One vector is turned by the same rotation once a step. Each row is the vector after some number of steps, and that number follows the row.
The counts run from 0 to 172.
[ -6.8 -26.6   2.9 -21.0 -33.2 -24.5  -3.6   6.7  -5.8   9.5  28.7   5.9
  16.4 -40.8  19.4  -6.7   7.1   1.9 -10.8   2.5  12.3 -26.2  56.7  43.7
 -11.0  -6.7 -12.6   0.6 -13.5  -1.2  25.2  29.5 -25.2  -2.9  -0.8 -11.8
  16.0  37.6  24.5 -13.1 -14.5 -22.1  -5.6  -3.2  29.0  15.1  -4.7   3.4
 -16.7 -16.2 -12.2 -16.3   0.3  -1.2] | 137
[  3.0  12.3   2.8  -4.9 -23.6  -3.5 -10.0  11.6   6.0  20.6   9.2  -4.0
   5.7  -9.0  -7.5   0.2 -32.1 -24.4  -3.7 -19.2 -23.5  -3.7   9.8 -31.4
  13.6  -3.8 -53.4  -3.7  11.8   1.0   0.7  -9.9 -33.9  14.9 -20.8 -28.4
 -39.0  17.7  35.1  -3.9 -29.0 -30.3 -22.0 -17.1   8.4  33.8 -18.5  28.2
   7.1  15.0  -2.1  -2.7 -15.5 -12.5] | 154
[  6.3  -1.7  21.4  25.7 -22.4  -7.3  12.1 -29.4  20.5  -5.1  16.8  -0.7
  40.5 -17.5  -0.7   7.4 -43.0  -5.5   3.2   2.2   8.7   8.3  41.9  -3.5
 -23.3 -24.6 -24.4   3.4 -10.6  10.3  49.8  10.1 -37.6  19.2 -11.7 -11.7
  -0.1  22.8 -19.8  -1.8 -14.5 -10.7  -6.8 -20.0   1.5   4.8  13.7  12.8
   4.8  -5.6 -17.5  29.6   6.3  -6.5] | 16
[ 11.8  -6.7 -11.4  -0.7 -18.0  21.1  19.1  -4.2  -1.3  11.5  19.2   7.7
   0.5 -51.3  16.1 -19.5  10.4 -11.2 -26.7  34.7   4.2 -13.2   7.3  18.0
 -19.6  15.6  -8.0 -31.3  17.0   9.1  -9.9  17.2  -6.3   0.5  31.6 -20.0
 -17.3  29.4 -25.0 -10.1 -15.0 -13.5  15.3   3.8  48.2   9.7  -8.5 -10.3
   3.9  25.9  28.8  21.0 -41.9 -26.0] | 75
[-13.6  -5.0  30.1  29.5  18.5  20.1   2.3 -27.1   5.5   3.2   3.5 -14.9
 -10.5 -20.1  -1.2 -16.5 -33.3   7.3 -27.9   9.2   1.7  21.9   0.0 -21.8
   4.1  40.4 -16.2  -8.5  22.7  -3.1  -9.8 -15.8  -5.2   9.0  11.9  -2.2
 -29.2  13.8 -25.2  28.5 -13.4  -9.5   3.1  -0.2  -9.2   9.2   7.3  16.6
  19.0   6.1  -7.8  55.0  27.6 -39.0] | 170
[ -2.8  -3.1 -11.6 -14.6 -15.8 -24.3 -10.5  10.0  14.0  22.1  30.2  -0.6
  12.6 -46.2  19.1  30.3 -12.1 -21.7  -2.1  14.3  -1.6 -15.0  46.2  -0.2
  31.0 -22.4 -30.8  -9.0  -4.7  -3.5  -6.5  12.3 -45.5  21.4  12.7 -29.2
 -12.3  33.5  28.3   7.8 -14.2 -38.8 -19.7  -6.3  13.7  13.0 -12.2  25.6
 -19.8   2.4 -12.1 -12.3 -12.1   0.1] | 44
[  6.0 -22.3  41.1  20.6  -0.8 -13.4  14.6  15.1  21.4 -11.8  16.7  -1.5
  24.3 -44.7  32.8  -5.8 -33.9   2.2 -28.6  -7.3 -13.0 -25.5  35.7 -10.4
 -22.6 -26.6 -20.3   2.3  20.0 -14.9  20.2  18.7 -15.6  17.9   0.1  -5.8
  -3.0  47.0  -0.9  21.7  -3.4  -7.4  10.7   5.1  22.1  29.3  27.6   6.8
  11.0  -5.8   5.1  30.6 -14.2 -10.6] | 126
[-23.4  -5.6  -1.8  17.5 -31.1  -8.5  -5.2  -5.7   2.2  26.7   4.8 -29.5
   7.2  13.7 -15.8  -8.9 -49.5   1.3 -10.0 -19.5  -7.2  -3.3  32.4 -15.4
  -0.8   4.0 -42.4  26.5  15.9 -19.3  29.5  -6.9 -11.3   8.8 -25.7 -19.4
 -19.8  11.3  13.8 -23.2 -15.2   8.8 -16.2 -27.1  -6.1  35.4   0.3  25.3
  30.0  -7.4 -10.5   4.4  47.0 -27.6] | 108
[-11.9  -0.9 -34.2 -15.9 -21.0  -6.9   0.3   5.1  -9.9  11.7  12.6  -7.2
  -6.5 -27.6   2.4  -8.4  21.4   3.0   2.0   9.8  17.7   0.4  37.9  68.5
   3.3  50.2   4.2 -15.5   3.2  -2.2 -32.0  19.0   2.5   0.5  34.2   9.3
  25.6  30.4  -6.6 -16.1 -19.3  15.1 -17.8   2.7  20.1  -1.0 -36.8   5.7
 -16.5 -14.0   2.9   1.0  -5.1   5.0] | 38
[  1.0  -0.4   1.8  13.6 -29.2  17.2  23.5 -40.5   7.7  12.0  17.4  17.1
  33.6  -6.5 -12.0   1.5  -6.3  -4.4  -0.2   4.4  18.5   1.4  23.3  -6.6
 -11.6  -5.6 -15.0 -27.4 -21.7  16.6  47.7   5.9 -38.3  -6.1  -6.5 -30.5
 -21.8  10.6  -4.0   0.6 -36.3 -25.6 -19.4 -12.5  -3.1  -4.7  -5.2  40.4
   5.8   7.9 -25.6  19.7  12.1 -21.9] | 165
[-10.2   5.0  13.4  26.2   2.9   2.7   4.3 -16.7  11.2 -13.7   7.2 -16.6
  -7.0 -26.4  18.9 -16.6 -27.3  10.7 -23.9  -5.9  -5.8   5.5  26.7   7.9
 -22.1  35.7 -10.1  15.7  26.9  -7.5 -20.2  -4.2   5.8  20.0  19.6  22.8
   4.1  15.1 -34.4  17.7  10.2  29.1   1.0 -13.1  -4.1  32.6  12.1   5.0
  31.6 -10.8  19.0  50.5   5.1 -18.0] | 22
[ -0.5 -16.9  -4.6  35.9 -12.9  14.6  16.2  -4.0  27.6   4.8   0.5  -7.7
  14.3   8.9   7.2  14.4 -38.9  -7.3 -20.3   9.5  -8.0  -1.9  32.6 -38.1
   5.3  -6.1 -20.7 -10.8  14.3   3.9  36.2   0.7 -21.0  19.8  23.1 -32.1
 -23.6   3.7  -8.2   3.1 -15.4 -10.9 -17.5 -15.1  10.5   3.6   9.7  40.8
  27.8  -0.8 -15.3  26.6  15.4 -32.9] | 72
[-14.8  22.5   4.7  23.3  -8.3   4.8   2.6 -30.9   0.2  -1.3  50.8  -5.2
   4.6 -18.5  -5.0   2.1 -17.8   2.5 -23.3 -29.3   0.9  13.7  30.8  -6.4
 -26.9  38.0 -17.2  13.7   6.1  -1.7  -8.7 -12.3 -37.8   2.8   3.7  -3.4
  15.1  18.4   4.0  26.0 -11.9  30.9 -28.7  -8.6 -29.5  32.3  16.9  34.8
  12.0 -25.6  -0.7  32.1   1.6  -7.8] | 116
[ 15.2 -14.8  -7.3  25.0 -14.4   7.9  -4.1  12.5   9.5  12.1   8.3 -22.4
 -10.4 -17.6   4.2  -7.1 -15.4   1.5 -18.4  25.0  10.2  -3.4  21.3  36.2
  -2.9  43.2  -6.4 -10.3  48.0  -6.1 -26.5  14.2  28.2   9.1  29.6 -17.3
   7.0  39.8   2.3 -21.5 -10.4   8.8   5.8  25.2  44.7   7.7 -18.1 -23.8
   4.0   6.3  18.4  17.6 -22.7 -20.1] | 131
[ -0.5  -3.1 -12.1  15.3 -14.5   0.8  38.5 -30.9   4.7  10.1  10.8   8.2
  16.7 -38.6  24.1 -16.3  14.2  -2.9 -23.3  22.5  14.7  10.5  38.3  42.7
 -29.9  18.0  17.1 -24.6  -4.4   8.8   7.5   9.9 -11.4   7.1  30.8   5.9
  -1.2   5.2 -41.1   5.3  11.6  11.3  10.4 -21.0  11.2  -0.2  -1.4   5.7
  26.0   5.3  12.5  42.4  -0.7   3.3] | 121
[-11.7 -10.7  -9.9   2.1   4.7  -4.9   8.1 -19.0  -1.8  13.1  -8.8  -1.1
   7.1   8.2  -7.3 -13.6  -0.6   0.1  14.2  17.3  18.9   4.6  43.1  63.4
  28.0  55.0  16.9 -25.5   3.3 -10.9 -14.7 -10.2  -5.0  10.6  18.3  15.2
   0.7  12.1 -10.3  -2.8 -25.4  12.8   5.1  -7.1   3.8 -18.2 -51.3  13.9
  11.4  -4.8 -23.7  23.9  29.7   5.3] | 140
[  7.9  23.4  50.7  15.2 -11.5 -26.0   7.9 -18.1 -13.9  19.1  25.5 -12.7
  13.1 -41.8 -10.7 -33.9 -15.3  -4.7 -10.9 -12.9   7.5  30.8  11.2  19.2
 -35.3  18.3 -16.8  14.0  -5.5  -6.5  -0.4 -26.0 -13.6 -11.2 -38.7   4.0
 -11.7  30.6 -16.3  10.8  -6.8   9.0  15.7  -6.6  -3.2  31.6   0.3 -14.6
   2.2  12.0  12.7  29.9 -10.7   3.6] | 59
[-15.8  -2.9  -9.8   7.3  -5.4  -5.1  24.9   6.8 -11.4  13.2  17.9  -7.4
  -9.5 -21.9   4.0 -22.1  17.9   2.0 -18.7  -0.4  22.4  13.1  33.5  67.6
  -1.6  55.8  30.6 -15.5  14.0 -19.8 -23.0  -6.9   0.5  -9.1  29.3   0.5
   4.7  29.6  -7.3  -0.8 -10.7  32.6   3.0   5.2  14.4  17.0 -29.3   5.3
   4.6  -8.7   3.3  20.1   0.9   9.7] | 85
[  8.1   2.2  13.1   5.0  -7.2 -10.2  -2.1 -11.2   7.2  17.2 -26.0 -20.8
  -4.6 -24.3 -17.5 -15.3 -43.7 -13.1  14.7  32.3  -0.5  21.3  14.6  14.2
  31.7  22.1 -34.8  -4.6  13.2   0.1 -28.4 -23.1  11.0  25.4 -10.1   5.2
 -23.9  29.2 -21.5  -8.5  -9.6 -26.2  18.8 -19.2  30.7   1.3 -43.9 -26.1
   8.1  29.1   6.9  28.1  -7.0 -23.5] | 150
[-15.8  -6.6  25.4  17.8  35.8 -12.6 -12.2 -11.3  17.8   0.4  -6.3 -20.3
  -6.6  -5.8  -8.1 -11.3 -40.5  14.2   5.6  -8.2   0.0   5.7  25.3   1.3
  38.3  46.2 -15.6   2.0  18.7 -28.8 -21.4 -14.9 -11.3  23.9   8.0  -4.5
 -15.0  30.2   6.6  21.8 -30.9  -7.4   7.1  -5.3  -7.5   5.5 -23.3  14.9
  -4.9 -13.4 -22.8  29.2  41.3 -16.0] | 41
[ -6.9   0.3  -8.2  32.8 -30.2 -31.6  -1.2  16.9  17.2  22.0   2.6 -34.0
  22.7   8.5   5.5  15.9 -37.9 -14.4  -2.0 -13.2  -4.0   3.2  55.0   3.2
  11.5  -1.0 -22.8  26.1  19.5 -19.9   1.0  -8.1 -19.1  27.4 -14.6  -3.5
  -7.6  11.6  13.6 -14.5   7.9  15.4 -21.6 -28.2   5.9  24.8   2.7  12.8
  28.2 -14.3  -2.8   4.5   5.6  17.2] | 53
[  0.0  -1.1  21.3   6.7   2.0   4.1  18.4 -37.9  -7.2   7.2  18.8   2.6
  -8.0 -61.0   7.6 -28.0 -15.5   2.6 -29.6  27.8  15.5  23.8  -0.1   6.8
 -18.7  29.5 -14.5 -14.4   0.3   6.5   1.9   5.5  -3.3  -7.4   4.6  -4.3
  -9.9  25.6 -43.7  16.3  -5.3 -14.2  20.7  -9.0  11.9  -0.6   2.3  -3.6
  -5.7  18.7  14.3  45.3  13.0 -44.2] | 169
[  1.9  30.5  36.4 -13.6 -25.1 -14.3 -10.6  -9.8  -7.1  10.5  22.8  -7.0
   8.8 -44.3   2.5 -37.8 -17.2  -3.4 -11.4 -23.7 -14.5  -0.4   1.1   2.9
 -17.6   6.8 -40.6   4.7  -7.2   1.6  -9.6 -13.1 -16.2   0.2 -35.7   3.9
 -17.9  36.3  12.0   7.2 -18.5  -6.4  14.5  -9.8  11.7  55.4 -11.9 -15.7
   8.0   9.3  16.1   4.0 -33.3  -6.9] | 106
[ -6.1  -0.7  -2.5  -3.6 -38.4 -13.9  38.8 -10.6 -15.0  44.0 -11.6  -8.0
  15.0 -26.8  -4.8 -25.5   0.5 -17.0  -3.8  22.9  11.9  13.5  22.1  24.2
   9.0 -10.9 -13.8 -20.4  -7.8  -2.2  14.1  -4.6  -5.2  14.1 -22.0 -11.4
 -47.7   9.7 -21.1 -30.8  -0.9 -25.9  29.7 -33.9  24.4  -3.2 -29.7  -3.9
  25.8  28.7  12.5   8.5   0.9   5.3] | 102
[ 11.7 -15.2 -29.7  28.7 -19.8  -9.0   6.4   6.8  21.8   9.0  15.0  -0.8
  11.9   6.1 -10.0  23.2   2.0  -2.7   5.9  26.6  19.1   2.7  40.5  53.9
  11.0  45.3   9.1 -24.4  16.0  -1.5  -7.6  11.5  -8.0  13.2  36.6 -29.1
   7.2  21.9  12.7  -3.9 -28.5   3.2 -27.9  19.5  24.4 -19.5 -33.9  13.4
 -14.0   1.5 -22.0  10.8  -9.5  -3.1] | 37
[ 11.6  19.0   7.0  18.6   2.9 -13.2  21.7   0.3  14.5  26.1  -3.1 -12.1
  11.0 -29.5   2.2   3.9 -12.7 -29.6   4.8  21.5   6.5  28.8  28.4  31.4
  24.6  27.8  13.0 -16.5  12.0  -8.9 -36.2 -32.0 -22.4  30.0   2.8  -6.2
 -24.1  25.8 -20.5  16.7   1.0  -3.1  20.6   0.2  17.7  -9.4 -29.5  -4.5
  10.4  24.9   3.7  33.5 -31.6  22.0] | 48
[-29.9 -27.6   0.3  -7.9  -7.2 -12.7   0.3  18.3 -12.3   4.1  21.1 -16.4
 -10.5 -10.6  16.4 -11.2 -16.7  14.9 -40.2 -30.1   0.0 -25.8  46.1  17.2
 -10.6   8.9  -9.6   7.7   7.8 -20.1  24.4  13.8  -4.1  -9.0  12.1 -16.7
   2.2  28.4  26.4 -10.8 -10.5   6.1  -7.5 -13.2  14.2  36.5  11.9  34.6
   0.3 -30.6 -13.0  -5.6  40.4 -11.2] | 34
[  1.7   5.9  12.4   8.0  -8.1  15.7   1.6 -33.3  25.2 -28.0  23.3  28.9
  36.2 -26.3  18.5 -18.2 -14.9  12.6 -11.6 -33.0 -28.5 -32.0  24.1  -3.1
 -22.0  14.0 -12.0  -6.2  -3.0   6.0   3.7  13.5 -38.9  11.9  13.5  18.0
   6.8  15.6  -1.6  31.6 -20.3   9.4  -4.1 -15.3  -0.9  24.9   1.8  40.6
  17.1 -25.6 -16.7  26.3 -24.8  -2.9] | 172
[-14.7   5.5  23.8   1.8   9.2   2.1  15.5 -14.7   1.0  -5.8  31.4  -0.9
  20.9 -53.1  20.5 -28.0 -10.7   7.7 -41.9 -35.1  -8.3  -3.8  16.9  -2.4
 -28.7  17.6  -4.9  -2.0  -1.6 -18.7  -3.9 -12.3 -20.8   0.3   2.6   9.5
  -7.5  14.0 -12.0  25.5  11.8  11.7  11.3 -13.0  -6.2  36.3  14.8  32.6
  33.5 -12.3  15.1  38.2  -2.6  -3.7] | 23
[-26.1  -5.2 -36.0 -10.1 -48.9 -23.3  12.0   9.2   2.8  34.6  -4.7 -19.2
  11.8 -24.1  22.4  -8.5  -2.1 -28.1  -6.9   8.9  -4.5  -5.9  62.6  38.2
  -2.2  -8.9 -13.2   8.7 -14.0   3.2  11.4   7.5  -4.0  14.9   3.4   4.1
 -12.4   7.4  -7.0 -33.8  17.3  -2.4  -0.8 -50.5  27.0  17.7  -9.5  -0.3
  24.0   9.2  15.7  -8.1   6.8   9.6] | 101
[ -6.7 -20.4  16.0  -5.3  -9.3 -43.6   8.5   3.4   5.7   7.5  25.9   1.9
  30.4 -39.5  17.2   0.8 -15.2   7.0 -12.6  -8.8  14.1 -10.9  63.8  36.7
  -0.5 -22.5   1.7   3.3 -16.3 -25.7  20.4  13.3 -36.2   1.3  -5.2  -2.0
  -2.7  30.4   6.0   5.6  -3.7  -4.6  -0.6 -17.2   2.1  12.9  -1.9  29.2
 -14.0 -16.2 -21.8  -9.3  21.0  19.2] | 90
[  5.8 -29.1 -16.4  12.0 -44.0   2.4  15.1   0.6  17.5  -4.9  -5.3  14.0
  31.9 -15.7  35.0 -13.8  -6.7   2.8 -18.9  15.6  -9.3 -37.1  47.2  44.7
 -28.7  -1.5   0.0  -5.5   7.4   1.4  25.1  35.0  -1.0  16.4  13.2  -0.2
  11.9  22.4 -19.7 -27.8  -4.5  12.0   6.1 -16.3  43.3  15.8  -4.7  -0.6
  21.6  -0.5   8.2   7.3 -16.6  -0.2] | 27
[ 12.2  14.1  21.5  36.2  -2.3  21.7 -16.8 -38.6  29.8  -8.1  15.3   0.9
   4.7 -19.6 -12.0   3.7 -28.3  -2.3  -1.0  10.9  -2.9  16.0  -4.7 -10.5
  -8.4  52.5 -25.3  -5.9  20.3  10.8 -23.1  -9.7 -19.2  20.3  18.9   2.5
   3.6  17.9 -16.4  28.9 -24.6  11.5 -20.7  14.5  -3.5  13.8 -11.1   1.5
  -2.5   5.5  -9.3  47.7 -28.8 -32.2] | 68
